In the data rows, 50 means zero.
Some points:
Array([48, 68, 46, 48, 50, 48, 49, 62, 60, 30, 71, 47, 45, 63, 59, 57, 46, 44, 57, 27, 42, 17, 25, 45, 43, 65, 27, 33,
       83, 47, 71, 47])
Array([50, 47, 41, 38, 66, 61, 42, 44, 80, 57, 62, 38, 31, 47, 44, 39, 38, 50, 46, 61, 54, 66, 57, 31, 47, 50, 71, 63,
       47, 56, 75, 31])
Array([52, 34, 80, 80, 49, 41, 42, 42, 43, 50, 52, 38, 56, 45, 52, 55, 69, 63, 44, 57, 40, 22, 40, 33, 48, 36, 50, 35,
       38, 62, 43, 38])
Array([36, 57, 57, 50, 61, 44, 52, 55, 58, 70, 75, 38, 68, 76, 27, 50, 48, 37, 50, 45, 43, 32, 72, 55, 48, 71, 67, 35,
       47, 46, 42, 39])
Array([42, 41, 40, 96, 51, 35, 61, 57, 72, 70, 57, 58, 49, 56, 72, 58, 41, 61, 64, 48, 58, 24, 55, 40, 25, 45, 47, 63,
       36, 65, 20, 56])
Array([61, 60, 60, 99, 55, 67, 37, 53, 50, 32, 34, 38, 59, 52, 50, 65, 53, 67, 45, 56, 63, 29, 65, 54, 56, 65, 60, 61,
       33, 57, 49, 47])
Array([70, 40, 38, 66, 71, 38, 42, 76, 52, 43, 44, 37, 36, 45, 63, 47, 45, 54, 44, 74, 55, 20, 43, 40, 54, 64, 69, 40,
       62, 51, 32, 69])
Array([40, 41, 54, 68, 41, 45, 59, 51, 72, 41, 52, 59, 47, 55, 42, 40, 39, 32, 61, 65, 37, 30, 44, 65, 55, 60, 63, 49,
       54, 67, 45, 18])
Array([51, 55, 45, 72, 65, 75, 49, 45, 45, 63, 53, 31, 90, 53, 60, 47, 64, 39, 45, 51, 60, 22, 66, 53, 37, 31, 38, 50,
       31, 47, 39, 67])
Array([59, 31, 46, 51, 29, 69, 41, 76, 33, 41, 45, 63, 42, 36, 52, 40, 26, 28, 54, 53, 19, 27, 43, 46, 36, 37, 65, 44,
       34, 53, 42, 68])
Array([37, 69, 56, 35, 40, 94, 38, 46, 60, 50, 23, 52, 46, 51, 56, 50, 36, 47, 55, 46, 67, 48, 46, 67, 52, 68, 70, 47,
       50, 50, 52, 64])
Array([40, 48, 68, 53, 36, 48, 50, 76, 34, 57, 29, 84, 59, 38, 44, 46, 64, 51, 41, 50, 46, 73, 61, 62, 45, 64, 12, 73,
       60, 62, 65, 62])
Array([50, 29, 41, 34, 60, 70, 58, 70, 42, 51, 46, 54, 12, 63, 60, 56, 69, 69, 46, 44, 83, 38, 70, 50, 53, 35, 38, 43,
       33, 56, 68, 28])
Array([41, 66, 51, 47, 75, 40, 57, 29, 42, 79, 63, 75, 34, 56, 89, 38, 43, 60, 64, 42, 53, 65, 37, 60, 51, 63, 40, 52,
       53, 52, 55, 58])
Array([58, 42, 45, 60, 48, 35, 34, 39, 56, 37, 16, 73, 41, 59, 25, 76, 39, 50, 68, 45, 64, 51, 54, 44, 63, 58, 35, 54,
       54, 31, 53, 29])
Array([43, 79, 64, 51, 54, 57, 35, 70, 53, 43, 80, 47, 41, 55, 39, 49, 42, 31, 69, 58, 35, 74, 55, 21, 29, 56, 46, 47,
       39, 38, 74, 40])
Array([72, 38, 51, 46, 60, 27, 34, 42, 68, 50, 38, 81, 55, 52, 36, 65, 76, 45, 43, 47, 59, 49, 49, 63, 51, 59, 55, 53,
       64, 34, 53, 58])
Array([50, 39, 65, 51, 76, 51, 54, 51, 38, 33, 27, 46, 80, 31, 83, 35, 39, 27, 63, 28, 49, 55, 51, 43, 57, 39, 92, 73,
       54, 46, 49, 38])
Array([87, 45, 63, 37, 42, 61, 66, 54, 51, 53, 33, 31, 50, 65, 27, 57, 53, 57, 45, 32, 47, 61, 31, 27, 32, 72, 68, 44,
       64, 55, 33, 50])
Array([26, 43, 71, 24, 73, 42, 46, 83, 75, 48, 54, 51, 38, 57, 43, 52, 20, 68, 37, 42, 32, 71, 57, 63, 42, 24, 44, 40,
       56, 53, 52, 76])
Array([69, 46, 44, 41, 49, 58, 48, 34, 43, 29, 73, 84, 60, 52, 32, 51, 57, 71, 49, 44, 48, 42, 45, 43, 40, 53, 44, 73,
       39, 87, 48, 54])
Array([65, 39, 55, 55, 47, 41, 71, 58, 49, 61, 49, 69, 71, 49, 43, 57, 58, 56, 30, 59, 38, 50, 36, 37, 73, 58, 51, 33,
       47, 32, 96, 62])
Array([86, 65, 35, 57, 40, 49, 45, 88, 63, 47, 52, 68, 56, 28, 50, 25, 62, 39, 41, 48, 51, 55, 68, 47, 72, 58, 38, 37,
       57, 57, 42, 43])
Array([46, 55, 61, 56, 40, 46, 61, 41, 54, 65, 65, 51, 47, 30, 36, 45, 34, 78, 75, 46, 63, 42, 41, 48, 70, 37, 71, 40,
       72, 56, 64, 42])
Array([31, 47, 54, 55, 43, 42, 61, 57, 36, 59, 26, 32, 32, 46, 45, 59, 63, 57, 26, 45, 52, 40, 46, 55, 46, 44, 34, 68,
       10, 31, 44, 53])
Array([26, 70, 46, 48, 36, 34, 37, 55, 50, 76, 37, 34, 52, 65, 40, 49, 62, 51, 29, 57, 65, 32, 43, 46, 20, 54, 65, 49,
       54, 47, 57, 46])
Array([56, 65, 49, 32, 39, 49, 75, 50, 43, 62, 65, 45, 48, 76, 57, 60, 50, 46, 43, 49, 55, 62, 59, 49, 38, 46, 79, 66,
       58, 53, 53, 37])
Array([68, 69, 58, 47, 39, 42, 33, 43, 49, 54, 67, 32, 63, 47, 44, 51, 49, 45, 35, 57, 46, 40, 47, 68, 62, 81,  3, 63,
       25, 53, 65, 32])
Array([38, 60, 47, 44, 48, 50, 50, 27, 64, 30, 41, 73, 31, 59, 71, 62, 63, 32, 55, 51, 49, 61, 73, 34, 60, 49, 53, 35,
       51, 64, 37, 43])
Array([26, 63, 47, 25, 55, 58, 38, 52, 35, 46, 34, 68, 61, 57, 49, 51, 62, 36, 71, 57, 45, 57, 26, 14, 73, 40, 37, 46,
       43, 46, 26, 64])
Array([33, 50, 37, 52, 45, 36, 76, 34, 65, 30, 54, 30, 35, 51, 37, 46, 49, 37, 53, 61, 58, 49, 51, 46, 31, 51, 40, 39,
       45, 50, 47, 66])
Array([13, 51, 27, 59, 40, 46, 44, 57, 55, 34, 50, 54, 68, 42, 54, 16, 64, 43, 62, 29, 67, 57, 27, 65, 57, 51, 74, 51,
       44, 64, 55, 57])
Array([40, 37, 32, 52, 31, 48, 54, 35, 68, 55, 27, 48, 57, 42, 57, 19, 24, 56, 35, 66, 38, 27, 70, 33, 31, 48, 35, 53,
       62, 21, 62, 46])
Array([37, 59, 55, 37, 67, 72, 71, 68, 56, 49, 86, 36, 38, 47, 42, 50, 52, 54, 46, 64, 42, 47, 17, 52, 27, 37, 22, 66,
       71, 24, 31, 33])
Array([54, 62, 67, 15, 40, 30, 39, 35, 63, 47, 47, 47, 45, 40, 53, 34, 45, 69, 47, 58, 58, 52, 62, 49, 39, 58, 52, 35,
       59, 59, 29, 51])
Array([48, 31, 29, 65, 56, 60, 49, 41, 34, 46, 34, 27, 66, 41, 70, 65, 69, 45, 62, 58, 47, 62, 38, 56, 32, 60, 56, 40,
       53, 76, 49, 34])
Array([43, 53, 41, 47, 59, 57, 35, 46, 68, 37, 64, 49, 47, 59, 37, 42, 51, 58, 62, 51, 41, 59, 34, 62, 39, 14, 50, 44,
       50, 47, 34, 12])
Array([58, 49, 39, 49, 63, 61, 33, 40, 61, 50, 63, 55, 58, 55, 33, 55, 55, 35, 23, 36, 37, 85, 43, 44, 61, 55, 22, 55,
       26, 48, 58, 79])
Array([23, 46, 69, 55, 66, 50, 54, 47, 53, 51, 67, 35, 35, 34, 38, 23, 39, 38, 39, 53, 62, 77, 33, 58, 68, 55, 52, 42,
       74, 43, 65, 74])
Array([65, 21, 59, 24, 43, 61, 63, 61, 56, 70, 51, 55, 67, 42, 49, 48, 68, 37, 53, 43, 38, 61, 64, 51, 70, 67, 23, 55,
       56, 42, 55, 48])
Array([46, 48, 35, 45, 50, 44, 59, 38, 47, 61, 42, 67, 28, 24, 53, 86, 40, 18, 57, 25, 64, 30, 64, 63, 44, 31, 49, 46,
       23, 45, 46, 63])
Array([59, 19, 50, 63, 41, 48, 49, 42, 27, 65, 66, 45, 18, 65, 53, 45, 70, 63, 73, 48, 44, 60, 58, 65, 45, 47, 59, 57,
       75, 14, 62, 70])
Array([61, 58, 46, 52, 38, 36, 47, 54, 49, 83, 37,  5, 52, 54, 38, 53, 53, 52, 47, 28, 44, 53, 50, 46, 52, 26, 40, 47,
       65, 58, 43, 25])
Array([58, 58, 65, 48, 21, 58, 51, 49, 24, 35, 59, 59, 53, 47, 43, 43, 43, 38, 41, 43, 66, 69, 79, 45, 86, 42, 59, 67,
       68, 45, 44, 72])
Array([54, 68, 68, 43, 64, 54, 43, 34, 42, 46, 43, 55, 49, 31, 57, 54, 89, 58, 27, 55, 37, 27, 46, 74, 53, 50, 62, 55,
       32, 40, 32, 46])
Array([46, 53, 38, 45, 59, 47, 50, 31, 23, 58, 52, 64, 46, 47, 46, 74, 45, 41, 42, 49, 74, 47, 50, 53, 58, 35, 51, 55,
       73, 77, 60, 38])
Array([60, 54, 44, 33, 46, 45, 50, 36, 18, 54, 65, 34, 35, 23, 30, 45, 51, 74, 54, 44, 32, 54, 80, 42, 62, 70, 35, 47,
       33, 55, 66, 58])
Array([51, 68, 46, 37, 39, 44, 61, 56, 71, 33, 49, 25, 68, 48, 62, 79, 46, 58, 64, 64, 52, 62, 42, 59, 53, 24, 70, 72,
       45, 35, 45, 57])
Array([69, 60, 54, 60, 66, 58, 77, 42, 23, 54, 22, 59, 61, 55, 39, 13, 43, 53, 54, 57, 32, 67, 64, 60, 60, 36, 52, 42,
       40, 54, 59, 55])
Array([50, 46, 55, 34, 51, 36, 50, 60, 35, 33, 55, 53, 63, 58, 66, 53, 32, 72, 62, 52, 84, 67, 37, 66, 34, 54, 38, 38,
       41, 29, 61, 45])
Array([63, 32, 50, 88, 28, 61, 54, 22, 53, 38, 50, 64, 52, 47, 73, 65, 46, 61, 33, 54, 37, 66, 28, 45, 40, 51, 56, 31,
       35, 43, 20, 35])
Array([76, 40, 52, 34, 47, 49, 37, 32, 62, 36, 52, 32, 54, 67, 72, 38, 51, 24, 79, 60, 57, 49, 30, 50, 58, 20, 43, 61,
       47, 82, 48, 70])
Array([33, 51, 32, 43, 40, 40, 48, 74, 31, 50, 50, 30, 27, 72, 55, 44, 33, 49, 41, 50, 41, 60, 53, 59, 56, 61, 61, 59,
       52, 41, 38, 51])
Array([47, 52, 39, 55, 64, 42, 48, 50, 42, 60, 30, 50, 52, 45, 45, 60, 37, 61, 59, 58, 23, 56, 72, 65, 48, 53, 59, 41,
       86, 55, 67, 65])
Array([35, 34, 41, 48, 46, 50, 39, 40, 57, 48, 75, 74, 77, 44, 60, 66, 44, 66, 43, 59, 54, 51, 56, 46, 68, 68, 55, 42,
       50, 49, 29, 41])
These points spread out most along one direction. Take the direction at right angles to it along which they spread out most. Go by this last direction. How far along it is each point below, from 0 to 99? The average is 50, and the first point in the table lies past the average. One standard deviation of the points above along it is 16.
Array([70, 40, 38, 66, 71, 38, 42, 76, 52, 43, 44, 37, 36, 45, 63, 47, 45, 54, 44, 74, 55, 20, 43, 40, 54, 64, 69, 40,
       62, 51, 32, 69]) -> 54
Array([58, 49, 39, 49, 63, 61, 33, 40, 61, 50, 63, 55, 58, 55, 33, 55, 55, 35, 23, 36, 37, 85, 43, 44, 61, 55, 22, 55,
       26, 48, 58, 79]) -> 30
Array([42, 41, 40, 96, 51, 35, 61, 57, 72, 70, 57, 58, 49, 56, 72, 58, 41, 61, 64, 48, 58, 24, 55, 40, 25, 45, 47, 63,
       36, 65, 20, 56]) -> 54
Array([51, 68, 46, 37, 39, 44, 61, 56, 71, 33, 49, 25, 68, 48, 62, 79, 46, 58, 64, 64, 52, 62, 42, 59, 53, 24, 70, 72,
       45, 35, 45, 57]) -> 69
Array([50, 29, 41, 34, 60, 70, 58, 70, 42, 51, 46, 54, 12, 63, 60, 56, 69, 69, 46, 44, 83, 38, 70, 50, 53, 35, 38, 43,
       33, 56, 68, 28]) -> 48
Array([40, 41, 54, 68, 41, 45, 59, 51, 72, 41, 52, 59, 47, 55, 42, 40, 39, 32, 61, 65, 37, 30, 44, 65, 55, 60, 63, 49,
       54, 67, 45, 18]) -> 59
Array([48, 68, 46, 48, 50, 48, 49, 62, 60, 30, 71, 47, 45, 63, 59, 57, 46, 44, 57, 27, 42, 17, 25, 45, 43, 65, 27, 33,
       83, 47, 71, 47]) -> 69
Array([65, 21, 59, 24, 43, 61, 63, 61, 56, 70, 51, 55, 67, 42, 49, 48, 68, 37, 53, 43, 38, 61, 64, 51, 70, 67, 23, 55,
       56, 42, 55, 48]) -> 28
Array([26, 63, 47, 25, 55, 58, 38, 52, 35, 46, 34, 68, 61, 57, 49, 51, 62, 36, 71, 57, 45, 57, 26, 14, 73, 40, 37, 46,
       43, 46, 26, 64]) -> 46
Array([48, 31, 29, 65, 56, 60, 49, 41, 34, 46, 34, 27, 66, 41, 70, 65, 69, 45, 62, 58, 47, 62, 38, 56, 32, 60, 56, 40,
       53, 76, 49, 34]) -> 46
Array([37, 69, 56, 35, 40, 94, 38, 46, 60, 50, 23, 52, 46, 51, 56, 50, 36, 47, 55, 46, 67, 48, 46, 67, 52, 68, 70, 47,
       50, 50, 52, 64]) -> 54
Array([68, 69, 58, 47, 39, 42, 33, 43, 49, 54, 67, 32, 63, 47, 44, 51, 49, 45, 35, 57, 46, 40, 47, 68, 62, 81,  3, 63,
       25, 53, 65, 32]) -> 29
Array([37, 59, 55, 37, 67, 72, 71, 68, 56, 49, 86, 36, 38, 47, 42, 50, 52, 54, 46, 64, 42, 47, 17, 52, 27, 37, 22, 66,
       71, 24, 31, 33]) -> 87
Array([41, 66, 51, 47, 75, 40, 57, 29, 42, 79, 63, 75, 34, 56, 89, 38, 43, 60, 64, 42, 53, 65, 37, 60, 51, 63, 40, 52,
       53, 52, 55, 58]) -> 56
